In the rows, zero is written as 128.
Each run below is a few steps of one of 8 hidden systems, one row a step.
M, seq 1, 9 rows:
[[119 125 125 164 104 190 143 192 109 144  84 133 104 111 142 131 124  74]
 [ 80 118 100  78 107 143  77 116 152 115 113 102  88 115 133  99 124 180]
 [151  88 112 132 163  97  76 108 141 113 149 181 131 124 104 147 174  86]
 [127 169 109 154  85 182 131 114 123 175 115 175 165 142 144 111 116  87]
 [105 138 182 100 123 137  84 150 152 139 182 130 109 105 145 112  80 179]
 [133  94 166 127 195  98 112 156  99 135  98 146 141 119 148 102 187 103]
 [136 144  85 170 127 167 105 123  96 144  66 137 134 182 152 143 101 155]
 [112 125 129 124 125 166  97 156 134 116 173 137  44  88 122 175 107 122]
 [ 77  88 127 104 121 129 115 118 159 141  99 130 118 131 125  75 187  71]]
Z, seq 2 (9 x 18):
[[116  86 142 109 130  99 111 117 115 174  79 165 164 144 130 110 183  86]
 [110 144 140 165 190 168 122 140  84 138 119 134  66 156 163 157 126 130]
 [202  94 145 174 122 140 130 116 147 110 182 136 138 139  91 165 148 122]
 [128 167  65 126 104 177  97  85 144 105 122 138 146 122 133  78 148 142]
 [121 116 125  63 119  96  91 144 119 116 146 125  91  67 116 162 109 177]
 [110 155 157 113  86 123 136 132 135 194 153 176 160 127 133 133  83  89]
 [ 91 117 176 137 142 165 149 171 150 117 132  86  95 114 148  71 148 109]
 [157  59 155 136 146 101  92 127 117 151  86 148 167 157 124 127 178 135]
 [125 174  98 164 198 157 112 109  84 126 130 169 102 141 158 146 137 108]]
E, seq 3 (9 x 18):
[[114 157 158  96 158  80 142 127 134 103 159  87 134 121 142 101  91 195]
 [128  99 150 150  94  92 130 164 157 156  98 129 176 171 117 131  71 106]
 [154 164 140 164 180 116 189 127  72 132 134 132 128 149 143 172 124 108]
 [127 128 133  96 102 105 126 134 128 121 145  89 100 124 121 173  65 209]
 [151 162  90 165 102 119 129 134 137 130  94 142 199 162 133 114  70 125]
 [161 143 138 103 154  58 178 119  87 129 142 140 161 102 116 164 143 113]
 [ 71 154 145  87 100 110 130 115 135 172 146 124 105 146 141 146  59 154]
 [161 160 164 173 140 127 151 155 143 116 142 115 192 147 147  83  89 144]
 [137  97 142 117 128  67 184 164  99 132  90  98 134 129 112 173 120 112]]
K, seq 4 (9 x 18):
[[ 90 101 137  80  55 134 117 132 157 149 125  93  97 128 116 136  89 171]
 [126 171  72 130 125 106 136 103 109 135  73 154 195 145 142  95 127 104]
 [153 130 202 117 150  85 167 153 113 143 180 138 145 103 127 152 121 121]
 [ 71 144 129 128 130 186 151  98 116 148 123 108  61 160 150 123 148 124]
 [166 112  97 170 125 102 157 137 152  73 101  81 163 160 103 117 116 132]
 [115 157 125 111 153 102  96 165 102 135 135 151 101 106 145 179  55 153]
 [121 133  85 108 119 128 152  64 134 120 159 151 107 120 101 148 181  70]
 [156  99 159 127  45 146 144 134 149 157 127 101 154 145 109 139  99 173]
 [ 84 195 106 124 152 122 119 124 130 135 115 146 158 137 169  72  89 121]]
L, seq 5 (9 x 18):
[[146 108 122 106  70 132 107 141 108 176 121 178 130 100 107 189 117 103]
 [104 164  73 117 102 162 108  92 152 105 109 111 144 134 139  62 128 159]
 [149 122 187 111 153  85 122 144 155 110 210 138 137  91 115 126 120 134]
 [ 87 131 128 124 166 108 131 110  92 177  78 162 136 165 156 119 159  85]
 [140 159 132 164 102 174 203 150 133 105 143  77 110 124 125 126 109 116]
 [153  81 125 128 117  81  81 181 130 127  84 139 158 127 117 154  88 148]
 [131 109  93 143 163 158 111  71 131  93 128 111  93 155 123 116 199 137]
 [144 144 145  97  87 121 142 110 118 162 188 154 113 103 108 195  96 131]
 [ 94 163  91 120 118 162  80 139 127 144  83 160 150 117 160  71 116 115]]
B, seq 6:
[[101 152  78 146 111 105 134 108 161 118 139 128 116 174 111 161  54 107]
 [140 164 109 114 183  70 143 119  86 124 107 163 179 110 144 113 152  99]
 [101 147 158 106 138 111 173  81 123 134 146  77 112 168 141 123 115 187]
 [146 121 142 179 133  88 146 148 154 135 147 150 161 170 113 152  80  71]
 [139 147 101 140 169 108 167 139  99  90  66  92 162 132 146  83 158 135]
 [ 80 108 117 102 137  73 132 101 151 120 132  94  82 171 112 167  92 144]
 [168 127 119 168 170 101 147 105  94 139 123 173 160 160 123 166 158  75]
 [127 190  95 135 132 144 180 107  95 107 107  82 127 146 147 122 101 175]
 [ 79 143 121 109 131  59 138 124 161 140 148 147 135 144 119 137  74  76]]
K, seq 7 (9 x 18):
[[119 143 157 132  66 193 151  97 164 150 175 110 118 143 125 105 117 144]
 [ 89 141 113 113 121  93 144 141 154 110  81  80 162 144 140  62  99 143]
 [138 145 130 122 182  67 158 157  63 136  92 141 144 117 143 165 123 112]
 [138 134 146 163 149 163 157 101 115 139 182 145  77 151 122 185 144  94]
 [123 120 105 139  81 161 130 105 181  92 147  73 104 155 107 117 102 172]
 [115 155  71 104 109  82 114 159 128 111  79 128 162 109 129 120  67 135]
 [134 139 137  98 146  74 145 109  93 164 148 182 146 109 120 172 142  81]
 [132 133 172 132  89 184 174  83 127 166 168 116 112 150 124 134 156 136]
 [103 146 122 151 111 143 150 143 167 104 105  72 144 161 139  65  90 145]]
L, seq 8:
[[148 130 137 156  97 177  89 173 171 104 179 128 108  97 120 127  79 140]
 [137  90 137  77 133  90  86 104 115 146  97 148 168 116 128 103 186 157]
 [ 72 163 135 121 155 140 161  84 144 120 178 107  68 150 138 124 124 117]
 [146 125 177 142  92 148 127 189 116 181 124 167 158 106 137 136  99  97]
 [110 124 100 119 140 123 137 132 122  95  59  71 138 139 144  73 151 165]
 [139  84 168 145 147 108 125 141 163 104 194 113  80 136  98 174 119 120]
 [133 116 119 127 111 157  96 105  81 190  78 172 136 159 143 155 150 135]
 [118 171 104 108  96 175 151 127 138  89 152  82  94  81 128 106 119 160]
 [119  84 162 101 114  75  71 155 172 145 148 162 153 111 114 120 108 109]]
M, seq 9:
[[120 109 112 112 120  89  90 144 178  84 172 115  94 113  99 159  77 145]
 [151 121 120 124 123 138 158 110 121 122 123 144 157  94 115  92 215  65]
 [116 162 115 118  96 112 123  80 138 158 130 134 165 181 135 127  71 173]
 [166 126 185 146 157 118 136 183 129 109 193 135 119  81 121 146 118 115]
 [ 97 138 133 111 138 135 175 117  89 154  60  99 140 145 159  85 171 130]
 [147 107 109 152 138 104  94 133 142  96 131 108 108 166 113 177  71 185]
 [139 128 107 128 121 155 165 146 105 115 131 138  95  74 111 150 179  56]
 [ 77 133 105 106  85 127 128  73 172 138 118 101 134 177 126  88 115 144]
 [187  98 150 128 123  86  99 150 149 110 179 154 157  95  94 159 115 128]]
E, seq 10, 9 rows:
[[148  56 182 104 140 100 110 135 146 111 147  96 115 122 109 128 171 169]
 [103 121  96 172  88 187 125 132 140 153  95 141  98 170 126 148 109  76]
 [180 150 116 140 184 145 122 130  93  75 155 128 119  84 134 129 166 156]
 [101  80  94  74  64 111  92 109 152 143  87 122 123 128 104 135 130 146]
 [133 173 111 166 151 158 123 100 139 128 165 181 156 133 138  97 146  64]
 [129  97 179  69 123 120 137 143 106 136 134 106 112  71 128 117 182 155]
 [ 61 126 102 150 115 153 116 123 178 128 109 110  95 177 134  95 101  92]
 [190 106 162 172 182 139 105 168 111 104 148 150 141 106 132 127 165 120]
 [103  89  99  97  91 139 137  97 110 146  80 103  81 153 113 168 158 146]]
Z, seq 11:
[[166 133 117 165 166 163 120  74 101 113 124 124 130 174 138 130 173 176]
 [154 131  67 133 137 123  81 101 148  80 169 152 107 111 100 167 118 131]
 [136 167  95  91  48 161 138 112 121 141 141 137 130  78 117 142 105 147]
 [ 81 135 169  80 102 108 114 147 171 135 162 106 124 111 137  87  79 160]
 [110 102 160 113 124 100 127 186 131 156  92 150 156 105 136  99 136  66]
 [110 123 176 142 181 142 156 125  79 162  97 122 112 162 165 119 173 126]
 [158  83 137 191 175 132 106 118 142 109 149 137 105 181 114 164 148 107]
 [184 152  68 163 112 186 121 101 108  97 122 143 141 120 118 139 157 134]
 [130 150 104  81 114 119 101  82 141  99 178 117 108  99 117 137 114 196]]
P, seq 12, 9 rows:
[[195 129 164 182 144 147 125 114 135 127 160 146 185 161 129 112 140 142]
 [111  98 134 124 125 141 155 188 124  97 103  70  66  98 121 138 130 120]
 [ 83 168  76 126 149 119 104  90 131 144 120 179 139 147 145 113 119  76]
 [185  71 159 114 125 106  93 109 135 123 155 132 144 126 101 151 166 179]
 [113 177 126 135  97 192 175 153  94 143 117 101  90 113 150 143  96 143]
 [114 131 133 133 148  97 128 129 177 109 158 147 167 115 120  66 147  58]
 [132  78 101  95 104 102  98 125 109 134  59 108 129 142 116 154 136 181]
 [128 187 165 158 175 158 133 120  97 150 167 152 120 149 168 134  97 147]
 [142  73 149 136  99 117 158 155 166 118 147 120 121 112  88 139 157  57]]
U, seq 13, 9 rows:
[[185 124 131 167 135 112 122 118 146  93 146 102 164 167 116 131  95 192]
 [129 133 154 108 117 107 142 166  84 178 123 158 112 103 132 198  89 113]
 [101 146  81 147 132 114 181 144 144  86  84  85 133 140 125  93 119  84]
 [169  99  98 114  81  99  74 104 151 130 130 159 174 133  97 150 113 157]
 [110 181 144 143 195  96 135 136  90 148 133 155 135 153 165 144  83 124]
 [158 119 136 124  91 102 204 143 143  96 142  76 145 103  94 137 132 115]
 [ 99 111 108 109  80 117  99 129 130 182  66 160 163 155 133 120 108 110]
 [154 138 117 160 196  86 106 153 128  73 124 112 149 143 138 115  99 162]
 [160 112 131 113 106  97 169 108  95 152 144 141 120 127  98 216 130 116]]
U, seq 14:
[[126 115 139 115 137 136 130 158  96 132 146 128  51  93 121 207 114 130]
 [ 96 148  70 152 113 168 159 118 144 108 114 126 101 130 122 112 145  49]
 [151 150  92 111  90 146  71  92 161 112 160 153 163 108 117  98 119 168]
 [105 159 176  93 189  89 119 113 103 152 173 163 121 113 156 125 132 131]
 [136 108 176 138 118 134 204 125 139 125 138  79 139 135 119  97 178 106]
 [124  81 143 116  68 165  85 147 133 168  73 124 137 140 132 111 132 160]
 [121 119 116 148 206 121  78 161 109  90 107 123  85 131 149 138 126 149]
 [158 120 100 147 121 147 162  90 116 109 165 129  83 131  94 198 156 102]
 [ 98 179 109 138  76 191 125 124 150 155 145 152 124 124 140 106  85 101]]
P, seq 15:
[[ 80 131  85 120 144 139 125  62 132 124  98 108 100 179 138 100 166 136]
 [137 107 178 118 127 145  52 155 138 157 170 174 119 104 137 134 116 149]
 [155 131 128 142 103 175 194 119  85 146  96 114 133 123 126 129 191 103]
 [ 63 125 137 110 135 140 101 119 189 110 154 102  98 136 137  61 124 131]
 [147 102 132 114 111 123  82 157  93 172  75 182 165 108 138 134 143 118]
 [128 132 163 144 165 153 169  79 105 133 137  95 108 173 147 115 177 161]
 [ 88 100 158 131  91 160  95 179 174 149 149 140  89 111 125 120  95  86]
 [156 127  80 148 133 153 119 102 102 125  71 153 167 138 133 103 194 102]
 [ 97 112 171  85 164 129 102 114 129 122 164 103  71 116 141 117 150 184]]
B, seq 16, 9 rows:
[[ 85  91 124 135 120 104 105 171 168 119  88  91 113 164 127 117  73 133]
 [138  83 115 137 189  93 118 132 110 101 112 143 107 123 114 152 191  80]
 [146 131  89 127 103 160 157  75  88 131 106 103 102 157 119 176 149 173]
 [106 185  86 147 124 138 117 120 129 143 151 177 120 134 136 159  67  86]
 [134 179 131  86 146 103 163 115 104 118 144 134 172  74 142  81 157 124]
 [106 115 184 110 105 110 129 104 166 155 159  99 143 173 131 102  99 177]
 [164  98 167 190 167 110 119 191 139 116 127 142 157 145 127 128 111  92]
 [120 104 102 130 128 135 167 149 112  94  61  63 107 125 127 113 161 135]
 [ 98  98  74 121 125 104  92  85 155 121 130 140  84 165  99 175 121 108]]

Which system made each of these runs?
seq 17:
[[110 120 100 109  72 145  90 172 127 159  65 152 149 104 133 114 106 110]
 [121 156 197 107 179 108 154 151  84 145 147 119 122 108 164 123 119 164]]
 | Z
seq 18, 2 rows:
[[152  79 162 133 103 146  92 168 130 137  90  98 139 140 134 114 116 198]
 [105 164 148 164 185 155 159 162  83 143 105 139 111 137 173 118 133  84]]
 | P
seq 19:
[[142  91 137 172 126 143 133 123 159 117 177 130  79 153  96 185 130  84]
 [162 140 102 121  86 153 106 104  84 173  84 161 164 138 135 155 123 169]]
 | L
seq 20, 2 rows:
[[171  97 155 162 114 101 178 140 138 120 105  93 189 163 113 111 140 122]
 [107 115  92 162 158 114 111 152 141  96  69  91 116 179 138 119  93 139]]
 | B
seq 21 (2 x 18):
[[142 142 139 100  69 183  98 132 151 126 160 124 133  76 129  89 124 175]
 [113  94 175 110  96 147  65 178 160 157 143 158 125  92 133 104 114 123]]
 | B
seq 22, 2 rows:
[[134 170 154 149 151 140 200  81 118 125 170 100 126 160 137 126 135 138]
 [137 149 114 149  96  87 156 145 159 123 120 120 183 156 115 125  53 110]]
 | B
seq 23, 2 rows:
[[128 108 128 113 111  99  96  84 195 100 182 111 132 149  99 112 114 168]
 [129 147 171 124 179 131  90 106  95 167 167 187 126 131 157 136 144 134]]
 | L
seq 24 (2 x 18):
[[ 96 111 132 119 154  39 139 137 166 113 140 122 134 151 110 134  94  84]
 [193 128 121 170 110 118 159 123 109 140  99 147 207 154 117 134 137 112]]
 | U
seq 25:
[[103 133  72 119  83 136 151 129 160  98 144 115  84 103  93 155 109  77]
 [139 139  84  97 123 108  86  76 117 144 110 183 180 121 130 107 164 125]]
 | B
seq 26:
[[114 116 150 148 149  67 182 143 152 117 145 103 125 160 109 150  98  75]
 [119 158 105 116 139 129 148  89  83 135 120 106  89 160 139 183 104 187]]
 | K
seq 27, 2 rows:
[[153 130 161  96 114 133 179 145  70 157 121 135 134  74 132 148 178 110]
 [ 83 152 108 139 157  95 140 114 146 110 104  89 128 188 145  98  83 149]]
 | M
seq 28 (2 x 18):
[[119 139 109 140 145 173 151 125 144  81 166 111  73  92 121 111 175  83]
 [151  75 125  98  65 137  91 101 133 158 103 124 143 145 107 147 143 187]]
 | Z
seq 29:
[[140 100 104  88 117 103 140  79 145  86 134  79 122 126  99 121 177 171]
 [112 103 169 153 127 148  86 124 142 187 148 182 119 173 137 147 115  98]]
 | U
seq 30, 2 rows:
[[116 110 175 113 112 112 144 168 100 195 108 162 134 120 136 159 115  84]
 [109 148 115 148 145 145 105 172 144  93  95  93 134 125 158  63  95 157]]
 | M
seq 31, 2 rows:
[[116 128 157  72 120 123  95  97 112 156 121 118 138 133 148 108 131 219]
 [135 136 206 149 115 152 164 168 112 179 134 135 152 133 152 117 111 114]]
 | P
seq 32 (2 x 18):
[[103 134 114 167 127 106 172 149 146 130 113 131 132 163 119 137  94  40]
 [138 132 141 106 152  82 139  80 107 129 151 108 117 166 124 173 108 199]]
 | K
seq 33:
[[123 148 100 112 148  64 194  89 132  88 138  85 137 140 109 133 130 126]
 [182 118 129 157  99 117 198 106 137 104 148  90 155 151  93 153 137 124]]
 | M
seq 34:
[[140  73 139  88 114 131 110  92 133 130 127 122 130 108 109 104 221 141]
 [124 153  83 138 134  76 111 105 128 143 109 174 177 165 126 148  81 101]]
 | M
seq 35:
[[143 109 193 128 122 170 136 129 123 147 122 102 147 132 148  71 177 170]
 [ 70 111 166 126 125 159 133 175 130 162  87 116 103 131 157  87 133  93]]
 | P
seq 36:
[[143 146 138 103 148  96 162 123  99 100 146  77 104 120 127 164 105 203]
 [ 97 123 138 151 108 117 158 122 140 178 115 153 140 180 125 143 110  51]]
 | B
